In the rows, 128 means zero.
Each named move below is a turn or a mirror, shown by a few rows before and after it. Which moves, in which order, take the first row of each later pair to the second? The first pair is answered.
fam:
[137 153 151 110 105 138 106 110 119 130 117 111 126 149  93 138 117 137
  86 129 119  78 116 108  66 180 140 143 113 157 153 172 109 124  93 141
 118 149 102  99 130 183 127  96 144 145] => [134 155 152 111 103 138 106 109 119 131 117 113 127 149  93 137 117 135
  87 130 120  80 115 110  68 180 141 142 108 157 154 171 112 123  92 142
 119 147 102  99 132 183 129  95 146 146]
[157 112 137 135 149 138 106 105  89 171 111 107 156 163 119 119 117 117
 118 150  87  60 128 158 154 143 145 169 135 120  86 123 139 162 105 101
 135 107 132 173  80 182  83 162  94 133] => [147 152 141 152 113 144  88  98  88 183 100 103 180 157 132 108 121 101
 131 175 105  86 127 139 153 149 150 156  93 121  85 121 175 151 104 124
 148  97 121 173  99 163 108 150  94 140]
[148 122 144  91 174 137 119 109 121 120 106  91 144 140  85 101 103 104
 108  85 113  70 124 151 128 158 119 124 137 135 123 135 114 136  81 112
 121 111 156 127 119 172 108 122 166 141] => [133 171 148 112 129 142  97 101 121 134  93  86 174 130 103  87 106  87
 123 114 134  99 124 129 128 164 123 109  85 134 124 132 159 125  80 138
 138 100 143 125 142 149 142 110 165 150]
[142 121 124 108  97  67 149 134 115 155 158  92 139 131 117 136  85 149
 122 135 135 128  94 122 113 111 120 125 165 129 125 109 104 163 173 107
 137 110 137 128 128 164  97 123 164 138] => [135 150 126 121  72  72 136 131 114 162 151  90 156 126 128 127  86 138
 133 152 149 145  93 108 112 117 123 116 134 130 125 106 131 156 173 125
 148 101 129 127 142 151 115 115 165 144]
pupok:
[ 80 164 165 116  88  46 139 121  91 142 188  87 154  86  90  73  97  99
 146 147  85 116  92  95 142  70  88  57 174 140 135  97 123 128 172 114
 128  93 146  36 167 201 127 150 183 123] => [ 70 184 149 163  58  67 142 143  99 147 181 109 170  86 144  80 139 129
 175 161 134 159  90 101 114  69  78  49 133 127 131 113 153 103 208 163
 118 124 106  46 196 153 153 153 145 133]
[146 147 108 127 145 186 125 120 156 119 116 169 119 131 135 118 147 105
 136 153  83  93 114 149  91 138 155 163 139 136 165 164 131 130 125 108
 133 107 176 150 130 136 104 177 137 146] => [144 153 104 140 137 193 126 123 158 120 116 175 123 131 151 122 160 112
 144 157  96 105 114 150  84 139 152 160 129 132 163 167 140 123 133 121
 129 114 165 153 138 122 111 178 126 149]
[131 149  84 150 133 161 140  92 122 156 153 146 143 142 139 156 103 129
  93 143 106  84 128 185 125 161 129  95 119 168  79 104 108 169 181 170
 103 157 132 133  82 136  97 160 164 108] => [132 150  82 155 132 164 141  94 123 158 152 149 145 143 144 155 107 132
  97 144 111  87 128 185 123 160 129  94 116 167  79 107 110 168 186 175
 102 161 128 134  85 130  99 160 159 110]
[143 163 153 106 129 100 122 100 137 181 122 125 161 111 144 152 141  96
 171 124 114 149  89  86 132 162  86 132 147 127  94 113 122 122 161 116
 170 146 138 120 134 173 114  83 148 124] => [143 168 151 114 123 104 121 104 139 182 120 129 163 111 154 152 149 100
 177 126 121 158  88  87 129 162  86 131 139 125  93 116 127 118 167 124
 170 151 133 123 139 164 120  83 141 125]
Rezam:
[128 134 133 109 129 134 139 130 132 116 128 117 130 145 156 130 144 134
 134 139 156 136 150 122 135 119 117 135 124 126 143 134 118 141 136 126
 140 139 127 129 134  81 134 139 135 126] => [126 133 132 104 128 134 140 127 131 114 127 116 123 138 151 131 145 131
 133 140 147 137 152 121 129 118 119 140 130 128 149 138 115 139 139 121
 144 137 132 126 135  83 133 139 137 123]
[113 120 120 121 124 119 134 129 120 125 135 136 125 113 139 125 132 112
 125 146 127 152 144 110 146 118 132 132 132 132 131 119 140 133 146 128
 139 128 116 124 140 116 137 122 123 131] => [120 101 116 118 142 118 142 135 121 118 142 139 116 121 136 130 132 123
 120 134 123 141 142 121 145 114 129 137 150 132 129 120 123 139 147 123
 129 134 116 125 132 122 124 128 120 129]
[113 134  94 156 140 170 123 118 124 131  64 110 123 133 136 111 182 101
 116 151 172 136 181 147 114  77 107 149 134 126 130 132 170 106 113 203
 209 118 148 127 104  94 149 156 104 138] => [116 107  89 131 166 169 137 118 124 120  71 116  91 120 119 126 181 109
 107 134 140 122 186 154  99  73 110 170 176 132 142 143 140 104 122 180
 208 126 165 118 100 106 128 166 106 124]
Kefe:
[142  96 118 159 152 126 128 155 119 120 133 112 110 155 119 138 128 129
 115 115 132  84 153 138 129 141 111 139 126 109  92 110  81 141  98 111
 126 136 130 112  89 153  76 106 120 101] => [132 108 114 189 120 110 129 164 119 132 137 119 130 156 156 138 140 134
 131 145 160 114 151 123 148 129 113 123 103  98  85  88 106 140 121 126
 129 134 103 123  99 132  94 101 109 105]
[105 146 123 108  86 132 131 113 123 137 119 134 102 130 138 191 159 130
 113 140 119 105 141 161 103 115 149 159 129 132 117 154 145  84 130 119
 113 158 164  96 132 110 144 131 128  94] => [119 150 142 104 105 126 117 111 129 136 122 111 130 161 117 177 126 132
 104 110 129  75 125 179 121 135 133 140 117 134  98 152 139 104  92 120
  96 152 169  92 114 138 134 119 149 111]
[125 137 103 167 120 154 129 107 118 158 110 134 147 140 139 120 138  94
 114 189 158 152 145 105 135 108 138 114  78 112 109 123 161 127 120 136
 145 101 105 172 125 115 157 148 135 127] => [133 119  95 128 149 182 137  96 115 143 103 145  97 114 105 134 149  85
  98 175 110 134 157 114  95 108 147 149 118 124 136 156 132 110 120 112
 153 110 135 159 125 123 140 162 132 105]
[121 139 129  99 126 137 127 112 125 120 129 119 117  92 112 123 125 115
 121 111 100 133 127 131 102 140 132 142 144 129 138 157 119 110 138 131
 137 132 129 105 139 128 114 120 134 121] => [127 150 143 114 124 123 115 118 129 126 134 103 153 123 116 108 101 121
 123 101 126 124 113 137 130 152 119 117 121 125 118 141 130 129 117 142
 125 125 119 108 129 141 115 107 148 140]
bove:
[103 145  99 112 138 163 138 114 137 156 125 120 100 100 126 114 182 112
 119 124 102 126 147 142  78 152 111 124 165 136 111 153 114 108 103 148
 159 114 122 117 128 137 143 143 157 112] => [117 119  95 123 161 161 149 126 137 155 130 125  99 131 130 113 183 116
 112 125 118 108 149 159 106 143 105 118 171 128  94 135  97 125  86 144
 144 119 114 137 101 144 134 149 149 120]
[156  87  90  89 179 140  95 120 167 129 149 108  87 159 129 119 120 109
 114 105 100  62 128 195 180 109  93 140 103 144 122  88  74 123  54  74
 111 140 142 146 122 175  99 111  82 131] => [124  81 102  82 149  82 106 131 180 129 182  97 109 128 159 137  95 180
 146  64  99  97  97 179 160 119  80 138 131 146 126  90  75 116 135  72
  97 152 129 110 162 179  86  97 101 118]
[135 121 131 118 150 151 125 156 142 136 119 113 133 136  93  95 104 150
 138  72 122 101  92 161  97 152  84 126 152 131 110 154 106 100 119 148
  78 146 136 117 130 126 121 134 126 165] => [129 132 134 112 140 158 119 149 141 136 116 111 134 122  90  94 104 144
 138  74 114 110  92 153  85 155  87 130 147 135 118 163 116  91 123 149
  85 144 140 108 144 122 126 132 131 160]
Then:
Each pair is two moves apart.
[155 142 118 106 135 170 132 106 147  99 103 139  92 124  82 123 171  72
  88 162 120  90 152 147  95 120 150 158 159 161 142 165 141  96  96 139
 150 122 133 119 111 131 138 131 105 123] => [151 167 141 100 118 148 110  96 148 107 105 111 128 132  69 106 135  63
  89 154 122  84 137 136 116 139 144 138 139 165 132 153 158 109  76 139
 153 100 142 107 114 153 141 113 137 132] | Kefe then Rezam
[126 115 114 116 132 141 134 105 123 148 113 147  96 115 117 142 155 105
 126 171  96 125 151 122 132 104 155 132 137 126 153 113 120 129 125 116
 158 115 124 131 109 107 135 135 116 114] => [131 147 136 119 124 143 107  98 126 154 107 121 137 138 101 120 126  93
 123 157 114 111 136 126 145 131 141 108  98 129 135 114 140 141  86 135
 153 102 126 124 107 122 144 117 139 135] | Kefe then fam
[ 89 138 118 179 116  70 187 163 119 123 163 133 114 162 216 121 112 173
 169 146 177 189 109  99 128 104 148  74 150  58 132  97 155 157 136 143
 105 116  84 176 157  84 125 122 122 116] => [ 68 166 124 134  96  84 174 138 117 115 153 126  87  98 185 131 111 168
 174 129 120 205 109  77  59 124 159 107 169  81 174 146 163 118 163 131
 131 111 119 133 201  82 129 119 139  90] | fam then bove
[125 108 117 154 127 108 149 126 127 126 160 162 141 121 178 145 130 183
 136 138 175 142 122 108 145 100 122 128 138 121 138 107 115 127 167 127
 121 135  90 160 160 104 137 114  93 106] => [114 121 138  98 123  91 130  94 119 123 159 136 129  84 125 140  93 154
 122 122 112 128 121  84 134 114 136 144 166 141 161 116 110 125 157  87
 148 102 134 126 168 138 127 104 138  87] | pupok then bove
[124 126  88 106 117 114 108  97 127 142 117  73 135 113 124  77 112 109
 182 112 109 148 148 115  97 142 140 154 138 129 120 144 151 114 138 118
 152  96 180  71 142 128 163 152 166 104] => [152  80  85 132 165 109 127 128 138 134 134  78 149 176 140  80 109 148
 175  79 150 114 136 162 131 139 113 137 148 113  84 128 115 146 119 127
 104 123 156  98 105 144 137 160 152 129] | fam then Rezam
[123 163 112 128 116 142 102 138 112 118 133 143 136 109 147  94 131 100
 144 126 118 142 125 114 143 156 137 115  67 130 126 135 141 112 109 118
 159 119 108 126 161 110 138 110 104 129] => [119 157 110 113 121 144 107 133 111 112 133 147 117  91 138 103 135 102
 142 120  98 143 129 111 125 155 142 130  87 134 138 148 131 102 122 107
 163 120 118 116 168 111 133 115 105 118] | Rezam then fam
[132  95 143 144 101 104 156 165 123 119 174 125 135 120 145 137 142 119
 139 144 156 128 141 123 136 114 129 119 153 129 106 119 136 145 123 115
 121 129 136 120  96 101 156 169 107 131] => [126 124 145 143  83 119 142 153 121 123 161 122 139 104 140 131 148 101
 142 155 151 141 144 112 118 124 135 120 132 135 115 133 158 131 118 126
 137 122 142 113 113  91 172 166 108 131] | Kefe then fam
[131 137 125 121  98  91 147 108 132 108 151 125  77 118 147 108 122 126
 145 136 111 142 149 112 108  85 136 104 145 121 134  81 132 124 162  65
 174 128 124 131 143 114 131 150 121 142] => [127 142 129 121  94  90 145 111 140 105 153 121  85 112 152 112 118 149
 155 117 115 149 138 116  89  96 129 103 144 124 134  94 133 118 176  73
 167 137 121 118 158 112 128 146 123 143] | Rezam then bove
[114 131 139 135 100 138 132 118 134 136 121 147 138 108 133 143 134 110
 130 157 127 153 120 117 121 112 135 126 130 121 131 107 135 120 135 133
 150 137 133 111 131 109 135 135 107 121] => [114 131 138 138 100 139 133 121 136 136 121 148 139 110 137 146 138 117
 132 153 131 154 119 119 118 113 133 125 128 120 130 110 134 118 138 136
 145 141 129 112 133 107 135 137 104 124] | Rezam then fam
[140 131 158 113 137 116  90 113 114 136 132 144 160 183  96 122 103 102
 101  65 132 117 131 154 170 124 133 112 113 135 111 100 140 163  75 128
 133 125 106 118 130 164 105 130 158 133] => [119 141 155 135 103 102  95 129 125 137 141 152 179 168 142 133 116 152
 132  56 158 160 114 147 141 129 123 106 102 129 110 113 158 145 133 157
 124 146  79 106 167 137 117 125 145 133] | bove then pupok
[118 118 111 180 139 109 114 155 110 134 118 106 123 140 135  99 138  98
 147 173 169 168 170  83 144 103 141 124  73  99 122 107 136 160  86 163
 125 130 101  86 144 162 141 126 113 140] => [119  93 122 156 156  78 118 155 109 130 136  92 120 142 119 101 108 106
 136 151 149 148 162  84 163 103 141 125 106 102 119  93 115 178  87 135
 120 120 114  75 130 192 118 124 139 134] | bove then pupok
[149 143 123 158 132 141 165 152 129 111 133 131 152 125 153 158 151 177
 168 143 186 149 112 164 116 145 101 128 107 123 107 178 139 103 145 175
  97 141 132 118 144 121 173 139 110 160] => [153 148 121 128 148 172 159 134 125 101 116 132 122 105 117 157 159 153
 154 136 149 134 123 166  84 153 109 150 122 134 128 207 128  87 127 163
 111 138 160 105 147 124 169 147 114 148] | bove then Kefe
